How far apart are the two rows of each pair, measured in a hidden way? 0 means very close, and 20 very far. Two or three weighted sums of its numbers give each row a place; it is the straight-line distance between the places.
-18;-51;16;26;-17;-16;-1;5;37;-1;26;13;-27;-12;-45;18;-11;-33;-6;-4
18;-7;27;38;7;-49;6;0;41;-5;-41;15;21;7;44;-26;7;16;-54;13 -> 9
-21;-61;67;-21;-52;29;-62;19;0;-14;33;37;-96;-62;32;27;3;14;27;-22
2;35;-21;33;25;-42;-1;5;6;-4;7;-7;38;12;-24;-11;-33;-40;4;17 -> 12
38;4;-43;20;60;-33;-23;18;13;22;6;51;3;-27;20;34;-1;43;-1;13
-10;-10;42;46;20;7;15;-5;-6;24;-58;37;5;-27;49;-1;-2;34;-34;24 -> 5
-6;31;8;45;-6;-29;19;-17;10;-29;-5;-45;17;19;8;-30;-9;-46;-19;6
2;7;-10;16;-8;11;4;-14;-16;26;17;5;-31;-32;-24;13;-21;-44;20;-15 -> 3
-47;35;15;26;-9;37;105;-90;21;-27;9;-39;21;54;5;-32;19;-69;5;-12
7;7;-8;-12;-3;23;0;15;-34;-15;10;-23;9;0;-17;5;-6;-17;17;0 -> 17
5;-1;-32;26;-7;21;38;4;6;41;35;28;-36;-64;10;12;15;-22;2;16
47;62;-30;59;64;-37;32;-4;-3;12;-29;-51;47;19;13;22;-63;9;-13;-29 -> 11
41;47;-2;-21;7;-2;-36;-20;3;21;-26;24;20;-14;9;-3;8;23;14;-32
-28;-74;-2;33;-59;-17;25;45;25;20;-39;7;-39;-39;74;8;40;40;-59;20 -> 9
14;26;-40;-76;-8;22;-67;56;-38;101;-20;74;-20;22;11;14;47;113;50;23
60;38;-62;22;109;-86;-19;61;-1;-13;0;-29;78;60;-59;52;-58;21;8;8 -> 2
10;-46;45;-7;-38;17;-60;38;0;4;9;1;-43;-34;-3;25;1;21;-3;-37
-68;-6;-25;4;-10;78;24;-14;-31;41;31;41;-43;12;-7;6;31;-6;33;19 -> 11
-38;-49;-10;-65;-42;52;-15;-30;-19;13;24;51;-45;2;-29;-24;27;6;34;53
7;-34;-3;-41;-18;56;-23;-23;-46;16;52;7;-46;-29;-60;74;-13;3;46;-27 -> 11
4;-2;18;-13;18;-14;-9;11;8;-70;3;-10;5;35;-21;-10;0;-6;12;-7
17;-39;-29;47;22;-74;-3;9;66;5;-28;44;14;-8;40;2;28;51;-82;7 -> 12
3;14;-32;56;-16;-46;-15;-11;34;23;-29;-8;-17;-9;6;-9;13;-9;-33;-13
16;-13;10;-19;-30;-1;-36;-16;-18;48;-12;-10;-17;-6;-25;77;-7;14;-18;-15 -> 16
19;-30;-7;-38;-9;14;-1;-19;-19;24;6;10;-10;-2;-7;22;9;36;-8;-3
51;2;-11;-16;32;-16;-34;18;-30;33;-12;-5;31;17;-27;39;-41;41;-13;-17 -> 3
-1;9;60;5;-25;14;-41;1;-9;21;-39;25;-26;-48;65;-33;11;33;-28;20
-58;-2;33;-24;-26;67;12;-35;-5;-30;27;9;-30;-17;18;15;36;-20;52;-17 -> 15
-4;16;-11;3;-22;12;4;6;25;-14;15;-14;-3;-3;7;-20;16;-44;-2;-19
-16;23;-10;-13;27;-30;28;-11;29;-53;38;-21;19;54;-24;-9;-8;-21;36;8 -> 3
-30;3;12;-5;-5;10;19;1;2;-53;25;-8;9;46;-22;-10;3;-44;32;4
-36;-63;-2;1;-33;36;21;62;19;40;0;15;-51;-18;46;9;33;44;-29;46 -> 18
16;-23;-33;30;-42;0;8;-8;27;1;-7;-51;-24;-20;-1;-31;-5;-24;-58;1
-22;10;7;-16;22;-32;17;5;-6;-46;-6;-21;15;47;-11;5;-24;0;-37;14 -> 12
1;15;21;-12;5;3;-32;11;-9;-14;34;1;8;18;-41;10;-22;-29;27;7
-16;25;6;-23;10;21;4;-29;2;-12;12;-2;33;34;-59;-50;13;-46;63;22 -> 15
-39;37;9;-10;76;-2;30;-52;35;-86;3;-3;86;117;-49;-36;14;-6;53;41
21;2;-31;43;12;-71;-1;23;28;-54;33;-9;25;-27;-11;-32;-31;-63;-12;-3 -> 14
-15;-31;-5;-1;6;-6;-46;-6;-6;42;-15;110;-22;-45;79;-13;38;74;1;9
13;-15;9;19;-61;-24;1;-4;-11;22;-2;-56;-34;-32;-18;6;-32;-40;-48;-35 -> 11
-20;44;-11;5;-26;7;66;-29;14;-41;-12;-67;14;28;12;-37;32;-35;-5;-22
35;-29;-5;-14;-17;-21;-36;-13;-20;22;-17;-21;-22;-45;-20;35;-25;22;-7;-10 -> 4
9;28;-17;-34;-21;65;-28;-9;-38;29;12;-2;-15;-27;-9;6;6;1;29;-18
12;-13;36;18;-22;-30;12;-17;24;-60;-16;-36;-3;-17;40;-9;0;-14;-48;-36 -> 15
-34;-16;14;20;42;-41;-31;30;0;-11;-17;35;23;5;-5;19;-18;31;-22;43
3;-19;-2;1;-23;15;7;-4;-14;35;-14;8;-16;-8;15;28;-7;36;-41;0 -> 9
2;-10;9;71;25;-42;19;9;32;-19;-8;-8;33;7;-4;-16;-23;-33;-32;-3
45;-14;18;20;44;-53;-101;28;-13;25;-31;12;8;-15;-8;23;-26;39;-23;-1 -> 7
-11;32;-24;18;17;-8;52;-31;14;17;-8;-3;24;50;-22;-16;-4;-29;22;17
10;31;35;7;49;-7;9;-6;-19;-6;-13;-7;32;33;-20;-2;-16;-8;12;12 -> 9
-14;10;-71;17;33;-5;62;-5;-2;-33;17;1;10;20;1;-2;4;-3;11;34
16;-23;9;-9;8;-21;-3;-23;6;27;-9;5;6;4;-22;31;-17;37;-28;6 -> 6
-9;10;0;7;-27;-9;-10;-1;-9;43;-13;-16;-4;-22;8;-35;-1;-30;-42;22
-22;0;-39;-39;16;36;-25;17;-79;65;35;84;-18;16;-68;38;-19;10;70;29 -> 9
-5;-18;50;-10;-16;28;16;-19;-12;-37;29;-22;-13;7;-4;-15;-26;-22;-16;29
-17;-19;25;15;-17;-13;-5;-4;10;-94;30;-17;4;-7;12;-32;0;-55;-5;7 -> 7
37;-27;-24;-19;-24;-6;-37;-17;5;-27;57;-3;8;-18;-43;-4;-23;-10;26;-14
-62;-34;-7;25;4;17;14;38;34;-12;-32;35;-5;23;61;3;51;56;-8;29 -> 13
3;-29;-23;-8;-3;9;-2;5;-18;-2;24;17;-24;-5;-27;39;-5;4;3;6
-23;-65;19;24;-26;17;-17;-17;24;2;12;36;-32;-40;42;-29;66;35;-15;4 -> 9
-2;-44;25;-25;32;50;-47;-16;-1;8;30;95;2;-22;-12;19;12;36;50;22
-26;-40;-4;-24;-37;4;-1;16;7;3;1;36;-34;-18;39;4;29;30;-8;23 -> 6
7;-3;-2;-47;-10;33;-40;-4;-24;35;0;-4;-49;-19;-11;4;-7;42;10;-9
19;-43;-15;38;54;-46;-16;-11;29;43;-10;81;26;-8;12;9;-6;49;-45;26 -> 15
-13;8;-13;3;-16;22;1;28;0;-23;34;-15;-26;-25;9;9;4;-24;5;-13
-4;-15;-11;-69;-17;30;-25;5;-31;15;29;51;-32;8;-26;5;16;28;57;-6 -> 8
-10;-29;-34;38;5;11;-5;10;1;16;36;34;-28;17;-33;57;-2;-10;45;-6
18;22;20;45;30;-52;-6;-8;21;14;-53;13;28;3;52;-4;17;37;-40;18 -> 7
1;11;23;0;-37;94;-33;25;-47;14;42;2;-63;-57;-6;35;2;2;23;-23
16;8;5;-13;-58;-8;-12;26;-28;38;-12;-35;-52;-45;33;-16;-19;5;-37;-14 -> 8
-4;53;35;-35;-50;32;-32;49;-10;-4;-46;-40;-39;16;73;-9;28;37;9;-41
-25;5;42;2;-48;56;-48;42;-19;4;-24;5;-62;-40;50;7;34;45;7;-15 -> 2
-2;7;-13;-17;-34;18;-21;23;-24;-5;-1;-16;-10;-8;6;-6;13;1;-4;-6
-27;-58;-41;34;-37;-7;15;26;22;-7;67;15;-24;-28;-34;-14;-1;-56;25;15 -> 7
-22;-28;-13;50;-62;47;39;15;-1;7;31;-22;-65;-56;39;36;5;-44;-17;-30
-30;-55;4;7;6;10;-20;8;34;17;45;53;-22;-7;-45;17;6;-10;34;26 -> 8
6;-46;20;21;9;-31;-9;-21;7;-9;-13;33;1;-25;27;4;-6;23;-39;11
0;-25;-11;-25;-29;12;-21;-4;-24;42;9;-8;-28;-19;-32;8;-17;14;-13;-12 -> 13
16;53;31;-54;19;42;-28;4;-30;-10;19;-1;-6;-10;-34;12;-38;-5;57;11
-52;-2;-9;-23;-24;36;47;-48;29;-20;45;24;-2;10;9;-57;43;-31;36;41 -> 17
46;-8;-18;-15;8;-5;-12;-2;-16;32;23;0;-10;-24;-34;30;-15;29;5;-18
-14;21;-11;-12;12;13;12;-29;-5;4;10;-18;0;40;-31;-5;-9;-25;18;-14 -> 5
-13;46;-4;-53;38;31;-8;-9;-21;-15;25;15;36;44;-28;-16;0;-11;64;34
29;-20;-25;-10;-5;-10;-46;24;23;-25;16;41;-9;-44;37;2;21;51;-13;20 -> 15
5;45;51;-10;-15;24;-51;17;-7;33;-86;8;-25;36;88;13;51;84;-20;-36
-24;24;2;-7;-12;37;37;-34;-24;2;26;6;-23;-3;-2;-1;5;-42;50;-12 -> 13
28;2;-26;3;-21;-2;-30;-1;-21;44;-20;-1;-27;-27;-10;51;-15;21;-21;-37
8;19;-2;-23;8;-45;22;17;7;18;-62;1;41;38;59;-10;11;49;-52;9 -> 10
5;5;71;52;5;-1;-33;20;13;59;-72;52;6;-11;52;9;8;59;-37;2
8;-43;1;-9;41;-38;-34;-22;45;-1;3;68;26;-7;-7;13;4;44;-11;12 -> 6
6;-21;-19;-42;2;22;-42;1;12;10;41;-6;-23;-38;-37;7;7;10;26;-5
7;59;-17;3;5;-37;6;23;10;-32;-10;-57;12;58;-8;-27;5;-37;2;-35 -> 11
-13;-17;-24;-127;-5;62;-117;18;-127;79;28;59;-61;-6;-78;85;-18;75;81;17
9;50;-16;-33;3;-8;-27;5;5;-34;10;-40;1;24;-12;-16;1;-5;31;-8 -> 7
-8;7;-43;3;16;-29;15;12;-8;9;10;4;-1;-4;-3;20;4;-9;25;-11
33;16;-8;-8;9;0;12;-7;-13;0;-23;-25;-11;13;28;12;-10;30;-18;-2 -> 10
-19;-22;-13;-7;11;1;-7;-3;-14;13;21;26;7;-13;-34;25;-10;-6;61;8
0;-27;-41;8;2;-4;19;27;13;-31;43;-34;-9;-14;-13;22;-10;-12;36;-1 -> 7
-9;-43;-57;-15;31;-41;47;22;24;-11;-1;22;39;38;8;5;8;47;-53;55
-30;-6;1;-5;26;-15;18;-36;14;-3;16;15;5;15;-35;-22;-10;-25;30;25 -> 15
-33;-64;19;-16;-50;52;-11;30;-30;-10;35;30;-48;-18;-4;19;-4;8;27;8
23;38;-20;5;76;-59;-4;-3;12;-14;-15;-18;80;79;-42;10;-27;10;21;-18 -> 11
2;-10;-31;0;-26;-8;10;-12;24;15;-19;-20;-10;-5;5;-31;16;6;-32;12
-5;-5;2;-26;-39;48;-23;10;-28;-9;26;-11;-58;-35;-17;11;-10;-14;21;-7 -> 7
-7;-27;5;-27;-42;48;23;-13;-22;18;11;-34;-18;-27;-4;-1;4;-8;4;2
1;20;17;-4;72;-19;14;2;-18;-37;5;13;72;54;-49;19;-42;-19;24;4 -> 6
6;-2;7;7;8;-14;0;-12;4;10;-36;22;20;-2;44;3;12;27;-47;6
-26;-10;-18;55;-35;-1;15;4;17;13;6;-14;-52;-12;13;2;19;-32;-3;-25 -> 10
36;57;-14;4;-24;-12;-6;11;-13;38;-32;-55;2;-19;43;-33;3;2;-60;-15
-21;-17;-6;-23;17;17;-9;33;-18;2;60;33;-14;-18;-29;9;2;2;55;29 -> 13
13;51;10;-29;39;25;-9;-16;-38;5;15;-9;1;3;-21;34;-9;-10;39;-19
7;30;47;-15;-43;41;-56;16;-2;18;-21;-23;-34;-31;55;14;28;19;4;-53 -> 4
24;68;-19;-21;31;24;27;-11;-28;-2;-20;-24;-3;46;21;9;6;12;9;-30
-30;-27;21;-12;4;1;-8;7;-1;-48;15;-2;-10;15;-7;7;-15;-21;16;-16 -> 6
11;15;-14;-21;-44;2;-6;2;5;9;-23;-5;-23;-2;20;-20;32;27;-16;-25
25;-25;-37;-13;-35;-7;-23;17;-18;16;13;-11;-4;-25;-22;9;-5;6;-3;-8 -> 7
8;-11;-10;-6;10;-22;9;-5;26;-31;15;-6;16;32;5;-12;-2;8;2;29
4;-12;-3;51;22;-42;-1;24;31;21;-50;1;3;-8;63;20;7;43;-67;-19 -> 4
44;7;-8;0;5;-25;-27;8;-2;56;-24;-6;-7;-13;-8;-8;-9;18;-17;4
-43;0;22;-28;24;35;-4;-22;-14;-32;43;56;9;-7;-44;-24;4;-22;63;58 -> 6
1;-14;26;-9;-25;28;-4;-21;-2;30;5;18;-11;-49;-15;-28;-8;-11;-15;27
-10;27;7;-44;-1;21;-22;44;-26;-14;23;6;-4;25;-40;-7;0;-22;52;-14 -> 8
-15;49;39;5;-47;50;-32;61;-15;-11;-38;-21;-45;-24;74;-37;36;13;-3;-8
33;36;19;-5;33;-26;-19;2;3;-40;4;-43;26;1;-10;-13;-12;-22;-12;7 -> 4
13;5;-5;-47;22;-3;-60;6;-24;2;38;22;0;-2;-31;-8;-15;16;45;17
-3;-11;2;-39;-39;67;-15;-2;-49;65;2;-4;-62;-34;4;15;9;15;6;5 -> 3
-9;-51;13;27;84;-21;13;-45;13;-22;-19;79;50;2;33;22;9;43;-32;38
32;39;-5;33;48;-31;41;-19;31;-7;-4;3;40;28;-3;-9;-5;-26;-2;-7 -> 9
14;-20;24;-14;-39;24;-32;2;-24;63;-4;10;-45;-54;8;15;-3;12;-15;8
13;41;14;52;24;-53;35;2;34;-39;8;-50;34;21;0;-49;-24;-48;-35;0 -> 7
32;4;-24;26;-26;-17;5;-16;-10;54;-33;-37;-7;-21;11;18;-11;6;-42;-3
23;-14;-4;69;46;-37;35;-18;17;-63;-14;-47;55;9;9;5;-11;-17;-33;-19 -> 5
-4;-25;37;-5;-18;7;-28;-21;-17;-32;21;11;1;-36;-20;-2;-25;-41;15;-24
-5;-30;-24;-55;-5;23;-27;11;-19;12;26;14;-31;-6;-40;6;-6;25;20;11 -> 13
17;53;12;-28;36;4;16;-28;-17;5;-3;-31;25;54;-55;-8;-6;-38;21;2
9;-48;-16;8;-27;10;14;18;-8;-13;9;-17;-12;-4;-11;18;-20;-16;-32;14 -> 9
-24;-3;-9;-37;-3;8;0;20;-5;16;20;13;3;28;-27;-8;11;-9;39;17
44;14;-14;50;60;-81;13;64;-2;-10;-59;-45;54;22;14;99;-67;26;-34;-25 -> 1
11;-50;-16;29;47;-73;15;-25;52;-9;-29;47;46;30;17;7;13;55;-50;3
41;1;-23;-78;-3;25;-63;-32;-42;73;23;40;-40;-32;-22;18;-2;48;32;11 -> 11
49;93;-4;33;82;-50;35;-5;18;-25;-40;-42;93;100;-22;-8;-48;-10;0;33
17;-2;12;-22;5;13;0;-42;-19;34;-29;11;-1;-2;4;23;-11;27;-13;-21 -> 7
-14;-16;-6;-40;-57;78;-20;9;-27;81;16;16;-58;-34;-32;14;6;16;39;3
8;49;48;-43;-40;70;-52;45;-44;21;-36;-14;-66;-2;66;39;30;56;17;-68 -> 10
-24;19;51;20;-1;60;32;-50;-30;20;-25;-11;4;22;6;5;13;-28;6;-12
22;24;89;6;21;22;-15;-8;2;56;-44;31;-11;-32;62;-22;25;60;-20;19 -> 16
2;-15;-2;-7;-47;14;-30;5;-14;11;-7;-2;-55;-49;53;7;29;21;-18;-39
-18;-6;-12;53;-29;1;24;-5;12;-6;13;3;-24;-4;-6;15;-10;-47;9;-42 -> 10
39;15;-33;53;37;-82;20;8;68;14;-60;4;80;21;47;-14;0;42;-73;-6
9;-18;-41;-39;51;-6;-38;34;-5;-6;16;96;27;-9;43;18;35;83;28;23 -> 8
22;31;-7;-36;-22;21;13;-32;-27;23;-4;-17;-20;-4;29;-8;21;19;-18;-34
-32;-9;-19;-12;13;13;64;-23;19;-15;27;15;27;29;-23;-41;10;-15;14;-9 -> 6
-33;-57;-8;10;-24;26;-12;0;10;-31;11;38;-5;-35;25;2;13;3;10;17
-41;25;7;25;51;-12;58;-40;35;-46;-6;-12;73;68;-20;-36;7;-25;10;31 -> 7
-5;56;-35;18;12;23;61;-15;-15;31;-17;-26;31;39;4;-35;0;-4;-3;50
15;-24;70;3;17;3;-52;45;-50;0;-31;0;-12;-22;21;55;-40;28;-26;-47 -> 14
12;-12;-9;8;-22;-23;18;-8;14;-6;-8;-36;19;1;-5;-6;-24;-16;-43;9
-52;-37;-15;-29;-29;-5;-24;10;10;0;43;45;-47;-4;-26;-3;45;10;49;22 -> 4
5;27;2;39;28;-24;20;6;32;-29;-4;-14;19;7;11;-18;-3;-25;-22;34
5;-38;15;5;10;-38;-16;23;20;-7;-27;34;10;-14;50;13;20;61;-35;-26 -> 5
8;29;-10;-45;-5;7;15;-8;-5;22;28;-40;-2;27;-46;-18;-5;-39;51;-26
9;26;37;-23;12;-13;-62;-26;25;23;-31;39;11;36;-12;-35;33;50;32;-13 -> 12
37;20;45;13;-39;-12;-54;45;29;8;-28;-6;-24;-31;33;-32;16;7;-6;-28
12;-28;10;-1;-8;27;8;7;-24;-7;40;-17;-25;-9;-10;27;-15;-9;7;4 -> 4
-11;19;56;5;39;-42;6;-12;35;-25;-41;-12;39;35;-11;-40;-14;-4;-13;34
-56;-65;40;6;12;6;34;-57;26;-56;1;72;11;-1;18;-11;17;16;-3;33 -> 16
17;4;-25;16;-29;-2;-26;38;-22;71;10;4;-28;-77;16;-12;-17;8;-21;13
-1;-10;47;12;-43;21;-42;46;-10;29;-53;-5;-43;-29;57;26;14;34;-39;-38 -> 5
-15;24;15;30;-11;-16;19;-6;31;1;-6;3;7;6;-29;-49;6;-49;17;30
29;5;-18;23;2;-57;0;-4;6;-22;-22;-50;36;-21;15;-16;-17;-18;-69;-7 -> 9
-16;-17;-3;37;-13;-34;43;-11;20;-17;1;-3;10;-17;31;-34;2;-39;-39;22
5;-17;-23;-25;-37;53;-17;5;-34;-1;16;15;-21;-22;-13;17;8;16;19;0 -> 10
14;-35;-19;35;26;2;15;9;23;13;-20;74;13;2;43;17;29;59;-20;9
17;25;1;4;72;-43;21;7;7;-47;-4;-30;70;31;-16;-20;-36;-10;-6;12 -> 13
19;-39;-14;57;-9;-46;12;29;64;-27;-25;7;23;3;47;-24;32;40;-45;23
-36;-3;-38;15;-9;-23;48;3;48;-38;22;-20;7;44;-39;-55;12;-70;4;49 -> 6
12;-8;-14;39;58;-38;-4;3;23;28;-46;94;28;-16;49;16;19;48;-15;28
23;4;-3;-28;-2;21;-6;-30;-17;40;-1;5;-23;-41;-4;10;-8;16;-9;4 -> 9
-29;16;-17;9;-20;-1;42;-19;-26;-5;30;-31;1;-3;-23;-21;-12;-69;3;12
-9;-35;24;-22;-27;32;-17;-7;-11;-11;10;-11;-43;-44;2;20;-1;10;-16;-6 -> 13
-40;-15;21;1;-36;27;34;-18;3;45;5;21;-21;6;-3;-8;26;-22;21;-13
3;14;-13;37;47;-26;68;-12;12;-50;-14;-49;73;61;-5;12;-24;-31;-26;-3 -> 4
-48;-38;-29;47;-27;-23;23;39;12;-23;5;1;-19;5;-8;7;4;-36;-5;9
-25;-70;25;-12;2;-15;-59;18;-17;-15;27;91;16;-23;-6;0;3;16;24;32 -> 3
-38;8;-45;22;42;-16;38;-29;20;-43;32;12;9;12;-13;-18;0;-38;23;13
-17;0;35;48;-43;21;-5;35;23;-2;-52;14;-22;-37;67;-57;31;8;-47;12 -> 11
-48;30;12;-24;11;22;-8;-33;-21;-90;18;1;35;26;-36;-20;10;-39;51;-4
2;-27;-10;-12;18;-25;3;2;6;-6;25;-2;8;-4;-33;-21;-19;-18;5;31 -> 9
-11;32;-9;14;18;-13;22;-7;-3;-25;-19;-34;1;32;-1;24;0;-23;16;-39
24;18;-18;-18;-12;-23;-7;-9;-1;-1;-14;-50;5;-2;-1;-4;13;13;-24;-31 -> 5
-56;-37;32;-14;-20;20;6;4;-21;-22;26;1;2;-18;14;10;12;-4;11;-28
27;62;28;-40;-12;23;-33;12;-17;23;-38;-15;-11;-2;39;-32;14;47;2;-36 -> 7
7;-16;-63;2;-16;-3;41;-15;40;25;-13;-8;-1;-1;26;-37;14;13;-43;40
-9;-13;-28;-5;7;-8;-23;12;-7;-36;55;10;-14;9;-57;30;-12;-47;58;2 -> 8
0;-61;3;-1;-33;-12;1;-8;-6;-44;37;-10;-5;-43;-11;23;-29;-32;-14;-5
-36;-11;21;15;-21;33;33;-22;-20;-42;31;-15;1;10;-20;-6;-2;-62;21;6 -> 7
-13;32;-16;-14;26;-7;30;-14;-23;19;8;0;23;49;-50;3;-14;-16;33;14
35;18;-27;14;23;-33;-11;19;13;5;-10;-14;13;16;-35;24;-22;-30;-15;-27 -> 11
-9;27;-37;-50;33;-3;-1;9;-9;32;16;56;17;58;-61;-1;5;16;66;34
21;25;12;-10;58;-4;2;-14;35;-39;-6;-13;38;55;-11;-30;-5;3;24;4 -> 7
35;-28;4;7;26;-59;-1;-18;21;36;-22;42;27;7;9;7;-4;43;-42;24
15;-78;-75;-36;-9;-13;-24;-12;9;0;46;24;8;-19;-62;1;-9;5;17;10 -> 9
38;42;-13;-17;11;-23;-48;12;24;67;-35;39;2;-10;30;-18;8;57;-2;26
11;4;15;28;6;-42;14;-8;58;-52;-11;-37;21;10;35;-31;19;-20;-46;-3 -> 5
18;4;16;16;-19;26;-8;-7;-30;49;-20;1;-39;-39;3;36;-7;20;-3;-20
-19;-62;-52;12;-53;15;32;20;0;45;40;2;-33;-29;-25;2;4;-7;-16;17 -> 5
-6;26;-27;49;20;-20;27;9;30;-64;-13;-40;44;43;14;5;16;-24;-1;-26
-30;-31;-48;-39;-14;34;-37;46;-35;56;63;53;-64;-16;-63;45;4;2;81;25 -> 14
-23;-13;-45;-9;-17;11;-19;37;2;-26;45;31;-9;-31;7;-16;20;0;32;8
6;-16;-9;-12;-33;-7;-1;-15;-20;-47;-6;-60;16;20;-19;-14;-26;-34;-36;-10 -> 8
-30;12;12;-21;10;32;44;-29;-12;-37;35;-4;21;53;-23;-18;8;-26;39;17
10;-5;11;5;-32;7;-27;24;-16;12;7;-30;-33;-52;-12;0;-31;-20;-8;-25 -> 7
10;21;42;-21;-40;55;4;-27;10;41;-21;-22;-48;-31;16;-16;12;4;-5;-24
22;13;-7;13;12;-33;5;22;-2;43;5;-7;-6;-13;-8;18;-29;-20;5;12 -> 1
42;52;-9;49;49;-50;38;-1;14;21;-45;-34;62;37;-22;1;-43;-25;-24;18
-9;25;18;2;24;-33;30;-13;15;-67;3;-33;51;48;1;-29;-2;-36;-6;6 -> 6
-49;21;13;89;9;-34;118;-37;80;-28;-26;-38;55;30;11;-70;5;-78;-43;13
22;28;-3;-30;-15;4;-1;-25;6;10;-35;-27;4;-4;14;-23;3;1;-28;17 -> 13
-17;-30;17;-11;-21;43;-4;-18;-1;-19;7;36;-12;-11;57;-38;37;22;-11;24
-40;-30;11;-31;30;33;-16;12;-21;-11;38;66;8;21;-37;69;-14;16;56;39 -> 19
-34;-92;-31;-35;-22;51;-1;-4;-23;-22;92;20;-61;-48;-43;38;-3;-19;25;6
-43;-21;-6;7;-45;31;53;10;19;4;22;24;-31;-33;18;-31;32;-7;27;30 -> 11
-6;41;-70;-33;28;-11;39;-1;1;-18;20;-1;41;38;-15;-64;17;-12;38;54
-13;18;16;-3;-13;55;-34;18;-29;-34;28;18;-65;-38;21;14;30;6;31;3 -> 11
27;51;-74;-3;50;-51;23;9;11;-22;-2;-30;46;53;-2;-1;-9;4;-9;17
-15;-23;11;-29;14;40;-54;43;-22;-24;38;42;-18;-22;-13;7;9;15;61;22 -> 11
23;-11;58;14;-3;-55;-39;23;38;3;-24;4;0;-21;43;-3;-2;40;-64;0
-8;-24;49;8;37;-9;-14;12;-11;-31;-13;17;25;21;12;37;-11;24;6;-4 -> 15
13;33;-17;-27;0;-3;5;-9;-1;33;-3;0;2;8;0;-9;12;1;20;-14
-43;5;5;57;4;-10;82;-37;47;-4;-14;-28;18;36;-13;-24;3;-44;-23;1 -> 5
66;20;-48;-53;31;-59;-46;33;-23;14;-3;15;40;41;-46;12;-33;25;-10;-2
-21;7;48;3;-17;34;11;-26;9;1;13;-11;-11;-34;-10;-56;-3;-49;9;17 -> 9
38;-23;-6;-4;-23;-9;1;3;-2;39;-18;-1;-24;-16;16;7;-13;9;-43;4
-15;-55;2;42;-10;-8;-22;17;25;-1;9;62;-37;-71;56;16;17;5;-23;-6 -> 4
30;-11;9;7;-20;-28;-12;4;-9;12;-28;-26;-15;-13;10;35;-42;2;-36;-8
47;-3;10;6;-19;-50;-27;-1;7;49;-52;-52;-22;-46;31;-8;-23;33;-94;13 -> 7
-14;-31;-10;38;-27;23;12;15;23;-3;16;-9;-10;-32;0;-27;-6;-35;-8;4
6;48;-24;13;24;5;45;-8;23;0;31;1;25;-9;4;-38;1;-27;36;10 -> 6
-10;7;-14;-6;-6;-8;16;6;51;-8;26;-10;1;8;-4;-16;8;-24;5;-15
18;19;73;-14;-49;1;-2;-13;17;7;-33;-32;-10;-21;42;-52;14;11;-37;-20 -> 3
14;11;28;-23;-16;23;-35;-29;-4;17;-3;-11;-16;-35;19;-5;6;14;3;-4
5;-32;-8;13;46;-19;-1;-19;11;22;-18;74;6;6;30;35;18;67;14;26 -> 10
-15;-25;-14;19;-5;-3;-37;45;5;33;23;27;-14;-23;-40;-9;11;-23;3;6
-18;-17;16;8;-53;42;-37;91;-17;16;9;24;-71;-37;52;10;32;49;17;-5 -> 5
-18;29;-8;8;29;20;43;-21;2;-17;11;-17;34;41;-33;-25;-7;-51;26;28
17;-26;-8;10;-22;-10;-14;10;4;-10;-21;-37;-2;6;-39;11;-16;-3;-18;2 -> 3
-21;-47;11;-6;-1;-7;-20;-16;30;-48;24;14;-12;-11;8;1;12;-8;1;13
19;28;-49;19;9;-44;-33;37;-10;-6;-20;-14;27;22;-11;1;-5;3;-23;11 -> 5
17;0;-13;38;57;-29;29;-6;-3;-18;21;-3;37;17;-47;28;-37;-44;21;0
66;45;-3;-12;23;-14;0;-14;-19;41;-59;-43;15;-77;12;28;-7;38;-21;-27 -> 13
-16;4;5;-9;24;-11;26;-46;28;-8;-6;22;17;44;-16;-11;7;1;9;28
-10;20;-29;28;-5;11;24;-6;2;30;6;2;6;-8;5;-32;11;-31;-4;31 -> 4
-14;12;41;-28;-3;-8;22;-11;31;-44;43;-29;3;35;-51;-19;-18;-63;47;-6
15;-35;10;59;69;-95;-8;-13;28;23;-37;81;54;-7;6;35;-25;45;-35;51 -> 17
-12;-3;0;-28;-13;-6;-10;4;24;-24;6;-4;-27;21;-21;-24;2;4;14;29
13;17;11;-12;-33;4;7;-34;12;72;-30;-16;-26;-20;16;-18;10;7;-34;-21 -> 11
-67;-88;41;-12;-87;43;0;-20;-12;-5;31;-16;-85;-63;-13;10;-9;-42;-22;-10
4;13;-7;28;-13;-41;1;-6;58;-26;-20;17;39;4;82;-30;32;42;-34;-5 -> 9
